128 stands for zero in the data rows.
In each game, the first row plays the second. By how much does the first row win? 20 means about a draw, 40 a big win and 0 a big loss. Wins can go round in a circle. Each row has two weighted sums of its numbers, A and B, taken from their middle values. A row wins by its A times the other's B, less its B times the other's A.
[125 124 128 120 137 119 144 155 124 125]
[115 114 153 106 110 142 131 138 138 156] >> 18
[132 113 140 142 125 158 127  96 103 142]
[124 121 128 148 120 124 122 108 144 131] >> 20
[ 90 139 146 141  94 112 104 117 150 122]
[126 144 116 133 151 123 152 132 141  91] >> 23
[131 142 117 136 152  68 155 108 126 108]
[152 142 110 144 160 106 161 129 135  90] >> 25
[179 101 114 131 152 154 105 137  91 152]
[162 104 117 147 167 159 135 115  66 136] >> 14
[160  97 109 129 173 151 142 124  82 147]
[ 93 139 135 105  88 110 123 143 172 141] >> 20
[129 155 121 126 149 112 139 127 124 104]
[ 96 129 146 105  83 124 112 142 181 131] >> 13
[150 132 121 113 143 133 129 150 130 127]
[114 154 110 154 146 102 141 116 113  97] >> 16
[134 121 117 125 153 115 144 152 142 133]
[129 133 128 134 161 154 180 101 131 102] >> 9
[142 121 134  93 115 138 132 156 135 165]
[126 108 134 124 153 144 145 119 126 141] >> 17
[137 129 145 132 158 164 155 106 124  84]
[132 125 118 120 132 143 148 139 137 134] >> 23
[139 149 105 155 156 110 145 118 128  97]
[ 89 147 130 151 103 102 124 104 131 141] >> 13
[134 131 155  89 100 162 118 153 143 145]
[104 121 145 100  88 109 117 138 179 140] >> 17
[127 137 132 114 138 132 133 138 136 124]
[115 133 148 112  82 146 107 135 151 136] >> 16
[125 136 132 126 144 111 137 134 135 115]
[161  94 112 127 155 163 125 128  88 141] >> 20
[165 125  93 129 173 105 154 120  95 127]
[103 153 118 158 131  99 131 121 153  88] >> 12
[166  87 115 127 155 164 126 118  57 143]
[143 132 110 120 117 142 110 162 112 120] >> 18
[122 108 168  78  99 169 109 139 143 145]
[124 141 111 167 134 106 124  89 112 123] >> 23
[ 98 116 154 103  77 155 115 139 173 156]
[167  93 127 142 147 160 142 111 104 147] >> 10
[139 128 132 118 130 130 136 151 135 162]
[158  92 107 135 156 170 134 127  89 162] >> 21
[ 91 124 129 112  88 127 107 159 158 127]
[ 94 139 116 170 134  91 140  88 104 100] >> 35
[165 119  95 131 153 160 130 118  84 133]
[130 132 146  95 116 151 135 134 138 141] >> 23
[164 112  98 138 175 125 156 115 105 134]
[ 95 143 129 145 101 100 104  92 147 130] >> 17
[131 113 142 101 116 147 127 154 135 126]
[101 167 133 175 134  81 143  81 141 124] >> 27
[150 126 125 111 149 136 135 158 126 144]
[162 100 110 147 172 181 126 119  83 146] >> 19
[137 111 145 139 127 151 126  96 101 147]
[ 61 111 157  79  93 159 116 141 148 164] >> 22
[131 132 122 114 153 125 157 151 150 112]
[124 130 125 151 100 125  90 137 136 141] >> 24
[107 128 152 103  89 138 110 150 158 144]
[148 153 105 158 130  99 126  95  88 104] >> 18
[114 110 164  95 103 156 124 140 148 157]
[115 152 107 150 130 113 145 112 121 136] >> 26
[117 131 156  98 114 149 127 153 134 141]
[ 97 130 146  96  87 127 112 135 174 137] >> 13
[114 124 120 166 116 104 110  88 119 159]
[123 143 124 129 156 127 159 137 143 100] >> 7
[144 120 130  96 106 161 108 177 129 132]
[157 124  99 130 166 111 144 126  85 119] >> 17
[107 135 125 155 120 115 119  95 145 125]
[121 116 122 158 143 103 151 123 172 124] >> 24
[165 121 123 112 128 154 124 156 104 124]
[123 152 103 145 158 106 165 130 137  85] >> 18
[136 115 157  84 114 162 128 146 142 141]
[111 141 126 163 123  92 119  89 124 129] >> 21
[114 132 135 165 118 117 135 103 125 130]
[138 117 101 124 164 101 156 130 119 125] >> 20
[154 117 107 125 172 116 154 122 119 123]
[161 127 131 109 119 152 105 171  87 150] >> 26
[109 158 134 137 129 103 136 116 139  93]
[101 118 135 110  85 127 125 149 174 134] >> 14
[138 131 120 110 135 134 141 154 131 120]
[122 134 173  80 100 147 131 147 143 154] >> 21
[123 139 133 110 100 125 101 154 114 116]
[122 134 134 140 159 128 177 111 125  90] >> 39
[157 141 114 110 140 143  92 166 101 125]
[117 123 117 152 117 128  96 125 119 128] >> 19
[147 118 132 139 143 142 135 156 103 124]
[117 159 103 145 144 112 152 122 129  76] >> 17
[128 158 105 157 148  93 149 114 117  97]
[113 148 103 158 147 102 141 117 125 100] >> 16
[113 139 110 165 129 108 131  88 145 121]
[103 135 128 164 136  98 136  83 145 137] >> 14
[100 130 127 138 104  75 108 101 136 133]
[162 124 142 100 125 149 117 181 102 132] >> 20
[110 141 146 134  92 123 105 136 135 150]
[167 117 100 107 140 167 113 170 105 127] >> 24
[126 148 112 156 143 106 147 112 134 102]
[164  87  99 136 165 158 127 129  78 146] >> 26
[112 131 158  88  85 140 113 145 147 152]
[115 122 154  99 102 135 144 132 136 154] >> 24
[119 151 124 140 139 121 152 105 133 115]
[107 119 126 166 117 100 145  76 151 133] >> 30
[175  90 100 121 153 176 108 127  93 136]
[145 121 124 110 136 143 134 167 113 133] >> 20
[ 94 123 149  96  82 115 103 152 174 138]
[186 120 103 144 150 163 123  99  49 126] >> 12
[ 89 132 132 138 104 124  87 131 124 130]
[107 142 135 131  93 115 111 124 134 145] >> 22
[139 114 140 126 151 149 154 121 116 135]
[118 130 133 127 135 136 145 129 146 125] >> 20
[134 140 137  77 120 159 120 181 147 136]
[140 120 133 109 139 135 119 151 127 133] >> 18
[151 106 147 136 119 152 115  97 105 143]
[124 127 126 161 121 129 109  93 144 137] >> 10
[114 118 130 140 106 124 106 112 143 141]
[168  94 115 116 144 158 127 149  91 148] >> 20
[114 145 102 162 137  98 141 111 116  98]
[162 121 116 146 146 137 133 122 124 138] >> 38
[146 109 137 130 129 111 114 123 134 163]
[158 122 126 112 138 145 124 176 119 129] >> 28
[138 125 129 139 150 149 183 107 128 114]
[116 135 118 166 129  82 131  80 158 110] >> 27
[146 125 107 137 170 122 147 127 110 129]
[124 152 118 148 137 115 142 132 118  95] >> 13
[141 132 127 117 146  91 148 152 136 131]
[160  91 119 129 151 171 124 125  84 146] >> 24
[141 118  93 129 174 120 150 121 113 141]
[140 133 109 134 168 108 131 130 119 111] >> 17
[153 119 101 138 173 113 152 124 122 125]
[140 124 121 104 142 129 140 150 125 126] >> 21
[128 125 155  88 104 143 136 141 141 148]
[159 121 128  96 123 155  95 178 100 136] >> 15
[150 140 126 116 177 105 147 122 132 139]
[123 139 126 170 132 105 134  93 103 109] >> 15
[118 145 112 162 142  97 126  99 149 113]
[153 122 136 105 150 153 128 154 115 142] >> 22
[138 137 112 138 136 126 135 142  99 112]
[ 78 139 117 163 135  92 141  83 138 122] >> 19
[173  88 115 146 159 172 121 128  95 140]
[113 123 144 105 110 124 127 142 137 132] >> 29
[109 144 143 133 102 114 103 126 117 133]
[ 96 144 134 159 125  99 137  87 144 111] >> 25
[147 142 111 255 145 103 151 130 130 109]
[115 139 120 141 133 105 111 115 128 109] >> 7
[ 97 118 161  90 128 152 125 152 126 161]
[125 126 133 122 149 140 135 152 140 116] >> 20
[152 123 130  73 111 138 107 169 105 132]
[143 115 150 124 140 157 156 115 118 123] >> 27
[170 130 132 104 134 154 119 174  90 127]
[125 146 101 158 144 106 144 114 124  89] >> 20
[124 122 154  75  95 171 119 146 138 151]
[ 99 141  76 171 134  90 143  85 147 108] >> 25
[109 156 116 130 135 136 130 131 123 100]
[170 117 129 114 147 143 126 143 111 144] >> 18
[107 126 137 119  94 118 117 120 118 133]
[176 119 135  71 116 153  91 176  91 134] >> 2
[118 149 128 166 135  92 138  92 146 106]
[146 120 114 121 117 141  97 166 108 147] >> 29
[118 130 121 147 121  96 111  97 118 137]
[124 113 164  80  94 169 126 148 141 141] >> 21
[119 127 179 127 152 115 156 143 134 123]
[105 130 134 121  89 114  99 123 144 121] >> 6
[116 149 131 155  92 123 121 104 130 130]
[106 111 133 109 101 152 103 156 171 133] >> 26
[113 139 137 110 101 113 135  96 130 135]
[ 93 130 145 102  83 116 106 153 169 135] >> 16
[105 122 149 114 114 110 129 128 140 152]
[108 139 122 162 139  94 136  87 145 114] >> 24
[142 112 131 130 158 142 142 118 130 139]
[129 131 137 127 149 140 148 111 112 160] >> 15
